Where one turn sends some rows of the set: a few examples, then the rows asked
poki: 15 8 23 19 0 -8 -49 27 1 -11 3 -40
Rir: 7 42 5 -11 -20 4 -15 -14 2 15 4 -4
vofat: 6 -1 19 0 9 12 -23 -13 -26 18 23 -16
Sis: 14 35 23 29 -18 31 -23 33 16 2 24 -7
dudup: -14 9 2 15 -7 42 6 2 19 10 22 -2
debo: -18 20 23 -18 -16 -10 -54 -4 19 14 23 2
Fiti: -8 49 5 10 3 7 -34 6 39 11 9 -30
baz: 17 31 -11 -4 7 22 -17 11 -17 10 35 -18
Dab: 14 14 31 -7 -15 -23 -57 20 11 2 0 -4
pofe: 28 -4 7 1 28 -18 -37 27 -8 3 -1 -14
Pese: 16 4 0 17 6 -11 -39 34 0 -32 -11 -17
fofi: -5 -2 9 13 4 23 -1 22 4 -1 -1 41
pil: -24 16 3 7 -3 33 -11 8 45 15 25 4
kisi: -14 -8 18 5 10 20 -2 1 -15 4 9 29
guno: -35 1 14 30 34 23 -24 23 25 -5 17 -8
Vave: -23 5 -11 15 41 18 -22 33 31 0 13 8
bib: -42 18 -10 -10 -5 1 -21 18 9 -24 12 18
lis: -15 -5 14 9 16 21 0 14 -12 -2 4 34
tabo: -29 15 -26 -3 -8 7 -14 22 8 -29 11 10
liv: 26 0 20 -6 19 -15 -44 11 -13 14 5 -17
fol: -21 15 -13 -10 -3 30 -3 -5 21 14 28 2
leb: 7 41 8 -14 4 10 -42 21 29 27 32 12
potop: -11 11 36 36 -4 17 -42 16 17 0 20 -32
fepu: 22 -2 -2 -4 34 -17 -42 25 0 -5 -8 -1
fumit: -45 17 -3 -11 -12 0 -29 8 16 -20 17 11
vinok: -36 6 5 24 37 19 -23 34 25 -10 13 2
Solog: 18 28 24 24 14 24 -10 0 11 28 1 -15
Nilot: 19 5 16 2 0 -19 -46 32 15 -14 -17 19
pof: 22 8 18 -8 -5 -28 -46 30 10 -2 -7 11
Tiri: 17 8 11 18 -2 -18 -43 39 8 -22 -4 -25

Solog goes to -> Rir
fumit goes to -> guno
Dab goes to -> poki
Where do these go?
Pese goes to -> fepu
lis goes to -> bib
dudup goes to -> fol
Tiri goes to -> pofe
leb goes to -> Sis
fofi goes to -> tabo
vofat goes to -> debo

Where one turn sends some rows of the set: a few examples, then the rows asked
lasu: -15 18 -4 17 -16 -6 -17 27 2 -47 44 -15 -21 6 40 5 -13 -8 -6 55 12 -14
 35 -12 -19 36 4
Reb: 0 14 -3 15 -18 9 -27 0 0 -57 54 2 -12 14 19 8 -9 -9 5 54 -1 -12 27 3 -38
 24 0
lef: -8 -15 -5 17 34 -14 -5 6 -18 -18 47 3 -25 -35 -21 -21 25 -1 -13 29 8 15
 -13 20 5 8 -15
pekeb: -17 28 -18 -7 -10 20 -10 -34 -13 -45 42 11 -35 -24 -5 18 11 -13 -11 42
 17 -7 18 4 -21 22 -43
Runod: -36 39 -16 -12 -9 12 -6 -11 -12 23 1 -1 -45 -9 22 -31 -4 -2 8 41 -25 9
 11 22 -24 25 -1
dib: -11 9 2 13 -8 -3 -19 7 -15 -5 18 16 -50 -15 4 -18 24 26 -37 36 27 6 -10
 59 -4 28 -26
Bezez: -8 5 -1 12 -15 5 -25 7 1 -51 60 -5 -21 19 28 10 -9 -6 -6 63 6 -3 25 17
 -35 28 -12
nad: 11 40 -24 -15 -11 -53 -32 -7 -40 -41 19 35 -29 -2 2 0 44 32 -14 25 -9
 -13 16 1 -8 15 1
vuzod: -29 11 2 -15 -3 -16 -49 -16 -22 -13 -16 28 -27 21 -1 -36 -8 7 10 42 -4
 14 34 28 -20 35 -3
dabu: -6 -3 3 15 48 -22 -6 10 -32 -20 45 12 -36 -18 -19 -25 30 14 -4 19 23 14
 -4 4 -4 22 -21
Rak: -44 37 -21 -5 0 -5 -7 -12 -20 22 15 -13 -40 -2 39 -32 -12 -3 -5 43 -12 7
 35 24 -31 20 -11
zuv: -46 46 -23 -6 5 0 9 15 -20 12 13 -16 -45 -7 36 -24 -6 11 4 37 -7 3 27 11
 -24 40 10
Fitu: -12 -14 6 16 40 -18 -14 4 -25 -13 29 13 -30 -32 -15 -27 25 -3 -7 26 8 25
 -9 7 8 14 -24
Res: 1 20 -11 10 -6 7 -25 7 5 -49 38 -16 -29 29 35 18 -11 -4 3 58 9 -12 26 7
 -22 33 -14
mebi: -1 36 -25 -9 -17 -54 -43 -1 -31 -33 11 22 -24 1 4 -6 47 32 -10 19 -21
 -12 7 9 -5 11 11
zule: -32 14 -26 12 12 -16 -56 -36 -25 -37 44 13 -18 2 8 8 17 33 -22 24 -22 -2
 35 2 16 18 7
bobo: -1 37 -19 -9 -12 -63 -28 -1 -32 -34 11 33 -35 -3 8 -11 37 22 -26 26 -12
 -3 13 -15 12 10 -6
korid: -5 -3 -9 4 48 -32 2 16 -21 -28 28 -4 -30 -32 -6 -22 14 -3 -7 20 24 8 -11
 -6 7 31 -8
laler: -38 43 -32 -4 -1 10 -17 -17 -15 24 1 -7 -50 1 30 -26 -1 -1 -1 40 -24 -1
 23 19 -20 28 0
Tadu: -8 35 -21 -17 -8 -76 -24 10 -36 -39 13 12 -28 -16 15 -10 31 25 -14 15 1
 -2 13 -13 -16 20 5

Res goes to -> bobo
Bezez goes to -> nad
Where do these go?
vuzod goes to -> dib
Tadu goes to -> zuv
mebi goes to -> Runod

Where one turn sends some rows of the set: a few examples, then the rows asked
feka: -11 -24 34 19 -7 -41 27 -7 -24 -7 -37 -8 -32 2 30 13 4 10 -10 3 39 9 -1
 23 22 33 -5 0 9 4 19 -15 9
vek: 23 8 8 22 19 25 27 -17 8 -28 -34 17 -10 17 17 19 11 -12 0 33 4 -17 13 16
 9 19 -41 16 27 -8 6 -1 30
vaz: 16 -8 14 16 3 11 23 -20 1 -8 -27 26 8 15 58 -1 14 -35 -17 10 -3 -3 10 38
 4 -6 -41 0 1 15 -23 -25 9
likuz: 25 -23 17 0 1 -7 16 7 -40 26 -42 -10 -24 22 8 4 -17 -4 16 -4 -12 -8 -9
 14 -4 14 27 -7 12 -35 0 5 15
Koduk: 9 -14 28 31 9 -37 18 -10 -5 11 -11 -4 -11 22 -4 17 -3 9 -1 -1 8 16 11 10
 -11 42 -35 7 39 -17 28 14 14
luv: -4 13 3 27 20 -1 22 -18 -30 -17 -17 28 16 1 34 12 16 -3 -9 26 29 -13 15
 23 32 5 -19 -18 4 33 18 4 6
paz: -5 -24 8 2 -15 2 -45 -37 3 -34 -38 11 -9 17 -7 -14 9 -9 3 18 -4 7 20 -19
 -19 31 8 5 26 10 -15 -11 -4
depa: 0 -9 33 2 6 1 18 -5 -56 27 -39 -9 -2 4 8 -8 -16 1 17 -8 6 5 -19 3 -5 -7
 23 17 0 2 27 8 27
Fibe: -26 13 -16 8 -8 -31 -11 12 -12 -23 -24 -11 -28 -19 -15 -3 2 7 2 22 22 -3
 31 13 -15 -15 -17 -6 -15 -3 -33 -13 15
Bira: 15 -18 15 4 21 -18 -3 -3 -40 18 -19 2 -5 26 -4 11 -14 -18 12 -20 -22 21
 -19 20 -25 3 23 -29 14 -3 18 -10 15
nezuv: 14 -2 25 10 11 -39 33 9 7 10 14 8 12 -6 -6 11 8 -12 19 1 -11 12 -9 -3
 -34 8 -25 4 22 -15 -11 -3 -16
Giti: 18 11 8 32 9 -9 17 -16 5 -34 0 1 6 20 35 -5 5 -11 7 41 -1 0 -12 9 -1 -23
 -26 -24 21 14 0 -6 -6
kolub: -18 24 9 4 -12 -30 -5 19 -9 -5 -37 9 -20 -14 -1 -24 19 4 1 -9 -2 13 30 7
 15 -31 -26 3 -20 -7 -28 -7 7
Tud: -18 29 14 4 11 -7 -10 2 3 1 -41 6 -24 -8 -23 -5 16 5 -12 1 -20 45 28 13
 1 -23 -37 -6 5 8 -16 -5 32
Bez: -4 -7 14 10 -14 -15 -34 -37 -3 -1 -28 14 18 7 26 -32 7 -15 -26 4 -10 17
 29 -27 -25 20 3 7 10 21 -25 -9 -5
kiz: 4 -4 -10 -23 -17 8 -4 -25 -13 11 -51 22 7 -6 4 -7 2 -22 -6 28 -8 15 26
 -40 18 27 -8 8 29 21 -7 -24 16
lepek: 16 -26 23 -10 6 1 17 5 -44 22 -29 -10 4 -2 19 3 -20 -16 7 1 15 16 -4 33
 -38 2 31 7 13 12 -11 -4 40
sani: 0 -1 4 -4 0 -6 -21 -26 -6 -17 -48 12 -19 -9 -1 -17 18 -9 -4 42 -4 14 12
 -43 10 18 19 -18 32 16 -1 -6 -6
resad: -9 -13 -4 15 -4 7 -20 -13 -10 15 -23 -3 -27 0 -25 -26 -2 10 -10 7 1 29
 41 23 -12 -23 -50 7 4 15 -14 6 32
tima: 9 -14 8 37 23 31 5 -33 -6 -24 0 32 3 15 7 5 18 -3 6 12 7 -30 12 24 -7 3
 -26 3 -12 10 -9 9 -15
gokis: -2 -46 8 -1 9 3 32 -15 -16 23 17 16 -1 -31 -15 8 10 -11 8 11 7 -1 -14 22
 -22 2 -13 0 0 20 -19 -18 -15
sof: -7 -41 49 -2 3 11 35 -17 -15 15 -36 14 -28 -21 16 4 18 -1 -10 -2 12 26
 -15 32 14 7 -12 12 -1 26 -10 -27 3
zup: -18 -11 -38 7 -10 -17 -13 -3 -17 9 -17 1 -28 -8 -28 -5 -1 3 -14 11 7 -2
 44 27 10 0 -30 -19 -3 1 -15 -9 34
rav: -14 -11 -1 -15 -12 -9 -14 -27 -14 12 -35 32 24 -9 15 -14 16 -25 1 10 11
 -1 49 -28 0 29 7 8 6 22 -19 13 2
tob: -3 -3 30 4 28 -1 -1 3 -49 18 -32 6 5 -8 -2 20 -4 -11 0 -10 -12 -2 -19 28
 -47 17 29 4 4 -12 -11 -5 11

sof goes to -> nezuv
tob goes to -> likuz
kolub goes to -> Fibe
Where do these go?
paz goes to -> kiz
vaz goes to -> Giti

Where one turn sends some rows of the set: a few examples, then the rows asked
tepi: 0 4 21 -15 -5 -17 -42 29 21 -32 3 -16 -20 5 -9 2
temig: -4 21 17 -15 -19 -10 -30 36 14 -6 24 -23 -23 -5 12 11
gesal: 27 -13 10 -15 22 0 -24 -39 -14 6 -11 -5 0 -2 -4 17
Sufe: -6 13 -8 8 15 -5 -23 7 -8 -19 -14 -27 -32 -8 27 -26
telaz: 17 3 1 -11 -62 -13 -16 0 -21 -18 6 3 -12 4 -8 -21
liva: 37 18 -2 0 16 4 -13 -22 -14 32 9 -13 4 0 -1 17
Zemu: 12 16 -3 -16 29 -14 34 -19 -3 -3 -2 -29 -25 0 -3 -17
mepi: 5 35 26 13 19 -4 9 -4 -19 18 21 3 -6 10 -3 18
giler: 38 9 -2 14 -44 -10 -19 10 3 1 8 13 -11 1 -21 -24
fikap: 21 -27 17 -8 -44 -6 -17 -1 -5 -4 4 23 -21 -19 -5 -16
bapob: 36 8 9 -12 26 1 -12 -10 -4 27 11 -6 20 1 -14 8
Zil: 16 4 25 6 -10 -7 -27 47 2 -4 7 7 -37 -8 -12 4
Lefup: 11 19 9 13 -17 -14 -40 24 4 -22 -5 -13 -43 6 -4 8
Risu: 10 -6 8 -25 -60 -12 -14 1 -17 -20 9 4 -7 -1 -6 -20
voli: -5 20 -3 4 14 1 -10 26 -8 2 5 -25 -24 -16 31 -27
Vas: 3 21 34 1 35 -10 2 -2 -5 -1 13 8 10 17 -23 8
vof: -5 21 -7 10 -2 -1 -2 9 29 8 2 11 -3 23 -30 -26
mavu: -8 35 17 6 15 -9 -4 -27 -17 0 11 -13 -10 17 9 26
porod: 19 2 8 -16 -58 -12 -9 14 -17 -11 15 8 -3 1 -14 -24
Geg: -4 -8 28 -13 -19 -7 -29 25 -1 -12 6 -4 -45 -17 13 15
rugu: 7 4 4 -24 31 -13 35 -18 -5 -3 -2 -23 -26 -5 -1 -17
fada: 13 -3 10 -29 -39 -14 -21 5 24 -10 22 -4 16 -3 -7 -21
mita: 12 2 3 -16 -56 -6 -14 -5 1 9 27 -4 -12 -16 17 -7
mebuk: -13 -17 10 -31 -12 -14 -5 -15 -40 14 -15 -16 -19 -7 -30 11
mezed: 8 7 5 -13 -6 -12 4 16 -32 30 -3 -11 -5 1 -52 -1
ziru: 15 11 1 -17 -61 -13 -14 6 -13 -14 16 -3 -1 6 -8 -22
Pibe: -14 -19 3 9 -10 0 -6 -18 6 -5 -22 28 -37 6 -16 -13
Feri: -30 12 -13 -7 -20 -3 -11 -28 21 -6 -2 -11 -18 18 8 -6
fek: -28 -16 18 -28 -4 2 6 3 26 8 12 16 -3 -1 -7 -17
pomak: -10 -4 44 -14 31 -9 0 -17 -14 -9 6 11 -2 5 -8 16
dip: -15 16 -6 10 -24 9 12 1 3 33 14 15 -31 -1 8 -7
ruv: 20 1 -6 -5 -45 -17 -35 -20 13 -26 -3 -7 -9 9 -8 -17
tizi: 6 15 3 10 25 -2 -11 38 -2 -4 -2 -11 -17 -11 7 -38
Dezek: -7 -12 9 -2 20 -2 -18 13 -12 -18 -17 -9 -34 -21 22 -27
kimam: 30 -15 19 -21 29 2 -16 -20 -7 15 0 3 13 -6 -15 10
bovu: 26 6 -1 -8 13 2 -22 -41 -18 19 0 -16 -4 -1 9 22
tobul: 17 9 1 -13 34 -14 34 -14 -4 -5 -6 -21 -26 0 -13 -22
dibe: -7 -4 12 -12 28 -5 -16 27 4 -18 -5 -15 -11 -14 12 -37
tuli: -7 -7 11 -35 0 -20 -9 -2 -19 6 -10 -22 5 8 -52 -1
koni: 14 10 4 -15 29 -10 40 -12 -9 6 1 -19 -28 -6 -3 -17
kime: -8 21 -5 -24 -18 -14 0 0 -30 30 9 -35 -4 3 -26 9
Bip: 14 8 1 -9 28 -12 34 -20 -12 -1 -8 -18 -35 -3 -4 -16
Zakab: 17 -3 8 -20 -54 -15 -15 7 -12 -24 8 5 -1 6 -18 -27
mam: -5 8 28 8 22 -11 -7 -34 -24 -13 -7 5 -21 12 -2 23
Buna: -3 12 -10 -8 -18 -18 -12 -20 -38 11 -18 -29 -21 10 -35 10

mita goes to -> ruv
dip goes to -> Feri
Where do these go?
kimam goes to -> bapob
temig goes to -> Lefup
Dezek goes to -> dibe
mebuk goes to -> tuli
pomak goes to -> Vas
telaz goes to -> Risu
Zemu goes to -> Bip

Where one turn sends some rows of the set: a few examples, then the rows asked
rikem: -3 34 7 7 22 -16 -8 60 -5 0 -21 -5 42 38 9 -14 30 -41 -12 13 11 -1 -19
 -27 39
moz: 19 -10 23 -8 4 -18 -6 13 -35 6 -59 -8 14 -20 -29 2 1 4 -21 -36 -1 -38
 -29 20 11
vogek: 16 2 -11 24 24 -22 -9 26 6 -13 -37 -35 43 -1 -12 -3 26 -20 -22 -6 31 34
 -19 -23 12
Guzit: 2 12 16 -20 -17 2 -29 31 -39 18 -55 3 7 15 -2 12 10 5 19 0 6 -26 -18 -4
 29
Zot: 0 16 12 2 22 -11 -1 60 2 -9 -16 -1 34 36 8 -18 26 -47 -3 11 3 -1 -26 -27
 41
fevab: 17 -5 26 -5 8 -14 4 15 -26 20 -58 -10 18 -27 -32 5 -4 4 -16 -36 0 -39
 -22 15 3
nul: -5 4 30 -15 6 -2 1 20 -34 14 -69 -9 22 -7 -28 20 10 15 5 -12 8 -7 -12
 -12 12
kiv: -4 -6 26 -14 1 -10 -8 17 -43 4 -76 -10 16 -4 -20 20 12 13 -4 -11 6 -6
 -19 -6 13
kabid: 46 -10 -1 34 14 0 -5 38 14 -13 -35 -16 29 -42 8 -16 22 -7 -49 -7 11 10
 10 5 18
gotu: 26 4 14 -13 -14 -7 -31 28 -33 22 -40 4 5 -2 -10 -7 -1 -4 4 -23 0 -59 -27
 23 26
koti: 29 10 22 15 1 -2 10 72 10 1 -18 2 18 -5 28 -32 20 -35 -35 7 -10 -35 -7
 16 47
boru: 31 29 21 19 4 -7 0 69 4 7 -15 -1 23 -2 27 -31 24 -27 -41 5 -3 -37 -2 19
 49
giso: 35 16 22 17 17 -1 5 66 6 -4 -14 12 29 -12 19 -34 21 -28 -49 0 -11 -29 6
 12 39
Rubi: 24 9 20 -6 -8 0 -25 32 -24 35 -37 2 10 -13 -11 -1 -5 -7 8 -28 2 -62 -26
 21 23
tok: 10 26 0 8 30 -7 -10 57 1 -3 -11 13 40 33 6 -21 20 -50 -16 7 2 -8 -13 -27
 30
gileg: 49 -14 0 29 -1 -9 9 35 21 -10 -34 -28 17 -38 5 -23 16 -10 -42 -9 10 1 -4
 18 20
feg: 22 -1 -22 23 24 -7 -19 29 11 -12 -30 -15 41 3 -4 -2 22 -28 -15 0 24 33
 -9 -34 9
boka: 47 -1 2 34 4 -14 -2 37 16 -7 -33 -32 26 -42 3 -22 22 -5 -50 -14 17 -4 -1
 21 23
lilik: 2 16 22 -18 -9 11 -26 37 -32 28 -47 2 13 7 -7 13 10 3 29 -4 10 -29 -14
 -6 31
Bep: 18 -8 -12 15 21 -17 -2 26 14 -22 -32 -30 35 2 -14 -10 22 -23 -11 -4 26
 36 -21 -26 12

fevab goes to -> Rubi
rikem goes to -> vogek
Bep goes to -> gileg
Where do these go?
giso goes to -> tok
kiv goes to -> moz

